Each named turn below is shown by a few rows before and after it. Which turns, in which order, take the first row of each later pair to the second? The first pair is answered.
j174 (before |-> after):
[-18.0 -11.6  19.3  -9.6   1.8  -5.6  22.2   5.7  -4.7  -5.7 -28.8   4.4
  35.2 -10.0   4.9  15.9  24.7 -19.4 -31.9 -22.0   1.3] |-> [-19.8 -22.5  12.0 -11.2   6.1  -5.7  39.4  10.7  -5.3  -2.9 -29.5  -0.7
  15.6 -10.0   5.4   9.0  20.2 -16.6 -33.8 -18.2  -8.6]
[ -0.7   6.5  -3.2   9.1  -0.8 -18.9  -1.1  -5.8   8.6  -8.3   7.7  -6.0
  28.9  -3.1  -0.8   3.5  17.6   8.1 -22.8 -13.5   7.7] |-> [ -1.4  -1.2 -10.6   9.6   2.1 -20.2  14.9  -3.4   9.9  -7.3   8.7 -10.0
  17.0  -2.6   1.9  -2.1  17.1   7.2 -28.4 -14.0  -1.9]
[ -5.9  -8.7 -18.9  -1.1   7.9  15.9  26.0  16.4  -8.7   9.5   1.1 -13.0
 -47.8   8.6   2.1 -21.5 -15.9   3.6  10.5   1.6 -13.3] |-> [ -1.0   4.6 -10.3  -3.7   3.6  24.5  -1.1  16.2 -14.4   8.1  -3.9  -8.7
 -47.0   8.5  -4.6 -18.9 -23.5   6.2  24.9   9.6   3.3]
j154 (before |-> after):
[  2.1  17.7 -11.6  14.5  -7.5   2.8 -19.1   7.6  -6.0 -11.2   6.8  -9.5
   7.6  13.4 -22.3   5.1  -5.6  -5.5   0.5  13.3   1.2] |-> [  0.2  13.5 -17.0  13.9  -5.0   3.8 -10.1  10.6  -8.0  -9.1   4.3 -10.8
  -7.6  13.9 -23.9   0.7 -11.3  -3.9   1.6  18.2  -2.4]
[ -1.4  -2.3  -5.9  12.7 -17.8 -11.3  -3.9  22.5 -28.2  20.1  -2.3 -26.4
 -22.4  17.4  -2.6 -11.2 -10.1  12.6   6.3  -7.8  -6.8] |-> [ 16.2 -18.1   0.7 -13.2 -34.4  -1.0  -6.1   3.4 -23.7   4.0 -22.0 -10.5
 -26.5  -2.4  -4.1  -2.5 -17.7   2.5   5.6   7.6   9.4]
[ -5.8   9.0  -3.1 -13.5  -4.8 -13.9   1.9   2.5 -14.7  21.1   4.8 -18.2
 -20.9 -17.8  -3.6 -21.2   3.0   6.2  -1.1  10.6  -3.7] |-> [  2.8   5.4   3.0 -26.9 -16.6  -9.4  -7.7 -10.5 -10.0  10.0  -5.7  -5.9
  -8.5 -28.5  -2.3 -10.9   2.9  -1.2  -2.3  15.5   9.3]
j303 (before |-> after):
[  2.0 -13.1 -38.4 -15.1  -2.8 -11.0  24.9  -5.7  13.9 -15.9  -2.7 -10.3
  31.2  23.6   3.3 -26.1  10.8  14.4 -23.7 -23.8 -31.9] |-> [ 17.1 -28.3 -34.8 -40.2 -16.6   1.2  22.1 -17.6  13.3 -27.4 -24.8   2.8
  11.0   6.6  -1.3 -22.2  -5.9   9.1 -18.2  -3.2 -17.3]
[  9.4  16.9   4.1  -3.4  11.4 -29.4  16.5 -10.4   8.8  -2.7   5.9  -0.8
  40.4  11.5   9.6  -2.6  31.3  -1.0   4.3 -18.0  -7.6] |-> [ 15.7  -5.2  -1.2 -14.6   8.2 -27.9  37.4 -18.5  13.2  -8.3  -4.8   2.3
  21.1   1.2  10.9  -5.0  27.4  -6.4  -5.1 -10.5 -14.3]
[ 31.7  -8.4  32.1 -15.2  18.6  13.9  35.6 -21.9   3.7  -2.3  11.6   3.4
  11.3 -36.6 -11.6   6.1  -1.1   4.4 -49.4   2.1  22.4] |-> [ 33.9   6.5  40.3 -16.9  15.0  20.1   9.1 -22.8   0.1  -5.1  10.8   7.9
  17.4 -35.3 -17.3  10.1  -5.8   7.0 -36.5   5.3  38.2]
Now pairs of rows:
Between the rows of a pair lie two turns.
[ 10.0   4.9   6.8 -11.8 -17.2   6.0 -14.7 -16.1  -5.5  -6.5 -16.4  19.9
   7.5  -9.0   1.1  -5.3  -2.8  -6.0   9.7   9.3  15.2] |-> [ -7.2  14.8  -1.0  16.7  -0.3 -11.2   0.4  -1.2  -4.5   9.4   8.0   3.2
  28.4   8.7   9.9  -9.8  19.2  -0.5  -3.5 -15.8  -8.1] -> j303, j303
[-18.6  19.9 -31.4  11.8  -7.2  17.3  -0.2  12.7  -3.3  17.9 -17.6  -7.7
 -27.1  16.4 -10.4 -19.8  -1.7   6.6   1.0   5.1 -14.0] |-> [ -3.1  17.3 -21.1  -6.7 -23.3  27.3 -19.2  -1.7  -3.1   4.3 -32.4   6.5
 -22.1   2.9 -14.9  -8.5  -8.4  -1.2   8.3  17.3   6.7] -> j174, j154
[-10.6 -22.1  -8.1  19.3  -0.7 -15.1  61.3  -8.3   9.8   1.1   3.6  -9.4
  -3.0 -15.0  20.2 -26.3   3.1 -15.6 -37.5  -9.7 -41.9] |-> [ 23.2 -14.9  18.4 -21.8 -34.3   9.9   0.9 -37.3   6.9 -28.2 -29.3  24.9
   8.5 -41.9   7.4  -2.5 -19.8 -27.4 -13.1  19.7  12.7] -> j154, j303
[ -8.8  21.2 -13.2  13.3 -18.9   0.0  -4.1 -15.4   9.0   2.1  -3.4  -2.0
  18.2   2.1   5.1  13.0  21.9  -5.5  -4.1   3.4  -1.1] |-> [ -7.0   2.0 -18.6   5.2 -20.0  -0.2  17.3 -18.6  12.6  -3.2 -10.1  -0.3
   3.9  -5.3   7.7   9.6  19.7  -8.7 -12.0   9.2  -7.4] -> j174, j303
[  5.0  20.5 -18.5   9.4  11.9  12.4 -11.8  31.9 -18.8  19.1   6.3 -24.5
 -24.1  15.3   4.7 -20.3  -2.4  18.2  23.6  16.4   0.9] |-> [  6.5  -2.5 -26.3   1.2   8.4  10.4  16.5  26.7 -13.4  14.9   0.5 -24.8
 -39.2   5.9   8.7 -23.3  -4.7  13.5  11.9  20.9 -11.4] -> j303, j303
[ 19.7   0.6  -1.1  -6.7 -15.8   6.0  -3.2  -5.1  -5.7  -7.2 -12.5   9.2
 -11.3 -20.6   2.9 -16.6  -4.3   1.7   1.9  11.2  10.7] |-> [ 10.7  22.1   4.1  12.6  -9.9  -2.1 -18.3   1.5  -7.0   1.3   3.6   4.4
  20.1  -6.6   6.5 -12.1  12.2   4.2   0.3  -6.7   9.2] -> j174, j154
[-17.6  -8.6  -8.0  16.3  26.3  -7.6  41.0  18.0   2.4  10.8  -0.2 -14.9
 -24.3   6.8  22.1 -18.7   1.5   8.4  -3.9  -9.9 -26.5] |-> [  7.1  -2.5  10.7 -16.2   1.9  17.7 -10.7   0.7  -5.6  -9.2 -30.3   9.7
 -37.3 -11.6   5.7  -6.5 -28.4   4.7  26.4  22.8  17.7] -> j303, j303
[  3.2  11.1   7.9 -22.2 -24.1  15.4 -36.1  -4.6   2.0 -23.5 -18.7  25.7
  -8.7 -28.6 -12.4   5.6 -27.1 -13.6  25.0  25.8  35.2] |-> [-37.1  32.8  -8.5  38.8  12.9 -19.6  -2.4  27.0   6.2  10.2  34.2  -8.4
  33.3  11.5   6.7  -5.6  18.5  -1.8  -2.0 -26.0 -14.7] -> j303, j303
[-21.2  12.2 -12.3  19.4  11.1 -11.7  18.0  13.9 -11.3  29.8  12.9 -16.7
 -10.9  19.9  -3.1  -6.5  -1.8   8.9  -1.1 -10.8  -4.1] |-> [  8.4   1.1   5.8 -18.0 -21.4   0.4  -7.8 -24.2  -0.5  -1.4 -15.3  15.8
  21.6 -10.1  -0.3  21.4  -2.6 -10.3  -4.6   3.4  31.7] -> j154, j154
